Some points:
[-1.1   0.22 -0.8   3.04 -0.63 -1.04 -0.7   0.3   2.23  0.55 -1.13  1.27 -1.36 -0.13 -0.93 -0.32 -0.81 -0.02  2.87  0.43 -0.27 -0.2  -1.12 -0.71]
[-0.95 -1.76  1.1   0.86 -0.34 -0.66  0.09  0.29  0.81 -1.46 -1.03  1.51 -0.47 -1.49  1.48 -2.07 -1.28  0.09 -0.19  0.16 -0.21  0.61  1.04  1.29]
[ 0.8   0.77  1.65 -0.65  0.57 -1.28 -1.05  0.01  1.88 -1.58 -0.16  0.4   0.65 -0.3  -1.4   0.03  1.31  0.8  -0.74 -0.1  -0.67 -1.06 -0.48 -0.3 ]
[ 0.07  0.48 -0.24 -1.86 -0.58  2.89  3.06 -0.97 -0.14 -2.05 -0.23 -1.79  0.14 -1.05  0.02 -0.19  1.18 -0.22 -1.    1.96 -0.2  -0.02 -0.31 -1.51]
[ 1.6   0.91  0.23 -0.02 -0.79 -1.1   0.85  0.18 -0.83 -1.85 -0.11  0.57  0.44  0.96  1.61  1.37  0.44 -1.1  -2.13 -1.08 -0.33 -0.43 -0.14 -0.44]
[ 1.29 -0.17 -1.1  -0.5  -0.79 -0.54  0.04 -0.51  0.06 -0.94 -0.05 -0.1   0.67 -0.94  0.01 -1.02 -1.16  1.63 -0.09 -1.2   1.08 -0.48 -0.31 -0.62]
[-0.55 -0.24 -0.05  0.02  1.97 -0.64 -0.87  0.81  0.63  0.14 -0.16  1.06 -0.01  0.71 -0.62  0.6   0.25 -0.7   1.31 -2.26 -3.09  1.88  1.4  -1.39]
[ 0.04  0.19  0.03 -0.12  0.73 -1.21  1.6   0.91  0.09 -0.94  0.42  0.06  1.33  0.58  0.95 -1.   -0.62  0.25  1.2  -0.52  1.71  0.75  0.05  1.37]
[ 1.    0.68 -0.14 -0.62 -0.7  -1.74  0.25  1.49 -0.88  1.03 -0.64 -0.39  1.34 -0.14 -1.06 -0.18 -1.47  1.01 -1.04  0.89 -0.42  1.31 -1.99  0.02]
[-0.4  -0.21 -0.24 -0.73  1.94 -1.12 -0.63 -0.31 -0.14  0.94 -0.16  0.84 -1.69  0.4   0.59  1.16  0.63  0.28 -1.12 -1.33  0.97  1.44  0.15 -2.08]
[-1.76 -1.6  -0.01  1.33  1.13 -0.26  0.91 -0.11 -1.4  -0.78 -1.35 -1.13 -0.65 -1.09  0.06 -0.6   0.85  1.57  0.57  0.29 -0.65  0.48 -1.87  0.5 ]
[ 0.04 -0.11 -1.18  1.65 -1.55  0.49  0.79 -0.33  1.49  0.6  -0.34  1.75  0.69 -1.5   0.46  0.26  0.58  0.54  0.46  0.34 -0.36  1.28  1.13 -0.32]
[-1.22 -0.75  1.74 -0.36 -1.65 -0.93  1.01  0.07 -1.    2.6  -0.23 -0.07  0.41  0.6  -1.01  0.05  0.    0.67 -1.1  -0.2   1.5   0.19  0.44  0.26]
[-0.01  0.27  1.57  1.19  0.56 -0.73 -0.72 -0.66  0.62 -0.49  2.15  0.88 -0.06 -0.69 -1.09 -0.55  1.15  1.69 -0.3   1.33 -0.96 -0.28 -0.81  0.9 ]
[ 0.18 -0.79 -0.69  1.95 -0.59  0.89  1.6   0.41  1.31  0.48  0.78 -0.23  0.45  0.71  1.74  2.24 -0.16  0.87 -0.29 -0.29  0.92 -0.89 -0.15 -0.72]
[-0.69  0.75  1.38 -0.95 -0.34 -1.43 -1.08  0.22 -1.33 -0.25 -0.54 -0.31 -0.46  1.1  -0.14 -0.34  0.62  2.48  0.65  0.12 -1.09 -1.16  0.93  0.88]
[-0.64  1.84 -0.95 -0.01 -0.5  -0.15 -1.92  0.58 -0.7   0.7  -0.52 -0.35  0.09 -1.62  0.57 -0.04  0.16  0.02 -0.5   0.34  1.1  -1.66  1.02 -0.86]
[-0.83 -0.88  0.19 -1.67 -0.38  0.11 -1.85 -0.93 -0.47 -0.8   0.48 -1.2  -0.11 -0.8   0.79  0.36 -0.77 -2.02  0.   -0.66 -0.41  0.37  0.4   0.95]
[-1.29  0.52  0.17 -0.61 -0.93 -0.25  0.02  1.86 -0.47  0.19 -0.79 -0.85  0.79  0.04 -1.45 -1.46 -0.08 -0.67 -1.75  0.39  0.37 -0.42 -0.4  -1.02]
[ 1.09 -1.24 -1.99 -1.16  0.72 -1.27  0.84  1.34 -0.09  2.02  1.49  0.09 -0.81  0.42  1.34  0.45  1.   -0.42 -0.59  1.55 -0.56 -0.02  0.38 -0.22]
[-0.47 -0.61  0.63  2.39  0.64  0.24 -0.07 -1.06  0.61  0.56  0.15 -0.01  0.86 -0.37  0.95 -0.46  0.74 -1.92  0.98  0.82  1.58  1.62  0.83 -1.46]
[ 1.34  0.04  1.86  0.16 -0.64  0.33 -0.56  1.57  1.45 -1.01  0.2  -1.09  0.09  2.37 -0.46 -0.91 -0.43 -1.03 -1.02  0.12 -0.06 -0.02  0.62  0.76]
[-1.82 -0.17  0.04  1.63  0.78 -0.71  0.37  0.03 -0.61  0.29  0.66 -0.71  1.46 -0.46  0.02  0.36 -0.31  0.35  1.02  1.26  0.97 -1.17 -0.02 -0.35]
[-0.3  -0.18 -0.63 -1.62  0.65  0.8  -0.65  0.    0.86 -0.95 -1.94  0.    1.43  1.87  1.11 -0.09  0.85 -0.49 -0.07  0.62 -0.64 -0.74  0.78  1.15]
[-1.61  1.59 -1.45 -0.84 -1.15  1.01  0.5  -1.39 -0.43  0.44  2.27  0.97 -0.91  1.19  0.82 -0.09 -0.31 -1.4  -0.6  -1.65 -1.36 -0.42 -0.11 -1.31]
[-0.03  1.24 -0.06 -0.93  0.2   1.27  0.41  1.46  0.17  2.15 -1.21 -0.49 -2.3  -1.14  0.55 -0.14  1.45 -0.6   1.04 -1.13  0.46  0.36 -0.41  2.84]
[ 0.59  0.63 -0.36 -0.09 -0.68  1.07  0.41 -2.03 -1.08  1.02 -1.25 -1.69  0.7   0.21 -0.28 -0.84 -0.02  1.39  0.1  -1.   -0.91  0.08 -1.13  1.69]
[-0.06 -0.07 -0.98  0.5   1.48 -0.61 -1.68 -0.21  1.18  0.85  0.7  -0.84  0.11 -0.59 -0.3  -0.84 -0.58 -0.91 -0.97 -1.62  1.58 -0.68 -1.15  0.26]
[-1.3  -1.55  0.44 -0.64  1.32  0.11  0.79 -0.41 -0.51  0.87 -0.39  1.23 -1.06 -0.12  0.1   1.24 -1.85  0.27 -1.2  -0.05 -0.12  0.3  -0.48 -0.7 ]
[ 0.31  1.09 -0.06  0.17 -0.56  0.99 -1.66  1.8   0.46 -0.99  0.42 -1.24  0.71 -1.49  0.04  0.3  -1.15  1.5   0.69  0.54  0.66  0.96  0.33 -0.28]
[ 1.03  1.12 -0.67 -0.6   0.88  0.47  0.4  -1.51  0.72  0.49  0.29 -0.21 -0.14  0.89  0.46  0.26 -1.56 -0.33 -1.14  0.86 -1.41 -1.46  1.14  1.29]
[-0.73 -0.54 -1.24 -1.13 -1.09 -1.02  0.29 -0.95  0.16 -0.18  0.87 -0.6   0.62  0.24 -1.49  0.84 -0.6   1.4   0.96 -0.21  1.39 -0.62 -0.36  0.4 ]
[ 0.74  0.32 -0.37 -0.16 -0.46  0.7  -1.45 -0.25 -0.22  0.63 -0.33 -0.43 -0.24  0.62  0.96  0.2   0.03 -0.94  0.73  0.7   2.09  2.2  -0.18 -0.27]
[ 1.53 -2.39  1.26  0.42 -1.41  0.71 -0.16 -0.08  0.3  -0.46  1.41 -0.02  0.26  0.15 -1.24  1.42  0.75 -0.48  0.56 -0.33 -0.97 -1.57 -0.04  0.13]
[ 1.18 -0.25  2.28 -0.58 -0.09  0.88 -0.39 -0.74 -0.07  0.34  1.24  2.5  -0.47  0.96 -0.39 -0.81  0.02 -0.43  1.99  0.74 -0.18  0.26 -2.54 -0.81]
[-0.16  1.22  0.14  0.04  0.65  2.08 -0.98 -0.21 -1.77 -2.13  0.28  3.09  0.06 -0.66 -1.2   1.31 -0.02 -0.86 -0.09  0.61  0.55  1.16  0.72  0.44]
[ 0.31  0.66 -1.06 -0.19  0.27 -0.78 -0.16 -2.04  0.52 -0.95 -0.16 -1.36 -2.1   0.97 -1.64  0.09  1.35 -0.37  0.73 -0.05 -0.43  0.99  0.53  0.95]
[ 0.98 -2.05 -1.    1.6   0.79  2.29  1.86  1.74 -2.76  1.03 -0.15  0.61 -0.27 -0.09 -0.07 -0.47  0.09 -0.19  1.06 -0.61 -0.08 -1.56  0.49  1.  ]
[ 1.81  1.01  0.53 -0.89  0.57  0.14  0.48 -0.38 -0.62 -0.11 -0.95 -1.73 -0.18 -0.32  0.16 -0.12 -0.28 -1.73 -0.99  0.24 -1.54 -1.39  1.62 -1.69]
These points spread out most along one direction. Take the direction at right angles to it along which they spread out most. Then take the direction at right angles to both along which they spread out most. Go by this last direction. How far along it is each point below, from 0 to 99? 50 is the average, and the first point above lies past it. One standard deviation of the points above along it is 16.
[ 0.98 -2.05 -1.    1.6   0.79  2.29  1.86  1.74 -2.76  1.03 -0.15  0.61 -0.27 -0.09 -0.07 -0.47  0.09 -0.19  1.06 -0.61 -0.08 -1.56  0.49  1.  ] 7
[ 0.31  1.09 -0.06  0.17 -0.56  0.99 -1.66  1.8   0.46 -0.99  0.42 -1.24  0.71 -1.49  0.04  0.3  -1.15  1.5   0.69  0.54  0.66  0.96  0.33 -0.28] 57
[-0.95 -1.76  1.1   0.86 -0.34 -0.66  0.09  0.29  0.81 -1.46 -1.03  1.51 -0.47 -1.49  1.48 -2.07 -1.28  0.09 -0.19  0.16 -0.21  0.61  1.04  1.29] 56
[ 1.09 -1.24 -1.99 -1.16  0.72 -1.27  0.84  1.34 -0.09  2.02  1.49  0.09 -0.81  0.42  1.34  0.45  1.   -0.42 -0.59  1.55 -0.56 -0.02  0.38 -0.22] 28
[-1.22 -0.75  1.74 -0.36 -1.65 -0.93  1.01  0.07 -1.    2.6  -0.23 -0.07  0.41  0.6  -1.01  0.05  0.    0.67 -1.1  -0.2   1.5   0.19  0.44  0.26] 39
[ 1.6   0.91  0.23 -0.02 -0.79 -1.1   0.85  0.18 -0.83 -1.85 -0.11  0.57  0.44  0.96  1.61  1.37  0.44 -1.1  -2.13 -1.08 -0.33 -0.43 -0.14 -0.44] 52
[ 0.31  0.66 -1.06 -0.19  0.27 -0.78 -0.16 -2.04  0.52 -0.95 -0.16 -1.36 -2.1   0.97 -1.64  0.09  1.35 -0.37  0.73 -0.05 -0.43  0.99  0.53  0.95] 66
[ 1.53 -2.39  1.26  0.42 -1.41  0.71 -0.16 -0.08  0.3  -0.46  1.41 -0.02  0.26  0.15 -1.24  1.42  0.75 -0.48  0.56 -0.33 -0.97 -1.57 -0.04  0.13] 57
[-0.55 -0.24 -0.05  0.02  1.97 -0.64 -0.87  0.81  0.63  0.14 -0.16  1.06 -0.01  0.71 -0.62  0.6   0.25 -0.7   1.31 -2.26 -3.09  1.88  1.4  -1.39] 72
[-1.61  1.59 -1.45 -0.84 -1.15  1.01  0.5  -1.39 -0.43  0.44  2.27  0.97 -0.91  1.19  0.82 -0.09 -0.31 -1.4  -0.6  -1.65 -1.36 -0.42 -0.11 -1.31] 41
[ 0.04  0.19  0.03 -0.12  0.73 -1.21  1.6   0.91  0.09 -0.94  0.42  0.06  1.33  0.58  0.95 -1.   -0.62  0.25  1.2  -0.52  1.71  0.75  0.05  1.37] 46
[-0.73 -0.54 -1.24 -1.13 -1.09 -1.02  0.29 -0.95  0.16 -0.18  0.87 -0.6   0.62  0.24 -1.49  0.84 -0.6   1.4   0.96 -0.21  1.39 -0.62 -0.36  0.4 ] 50
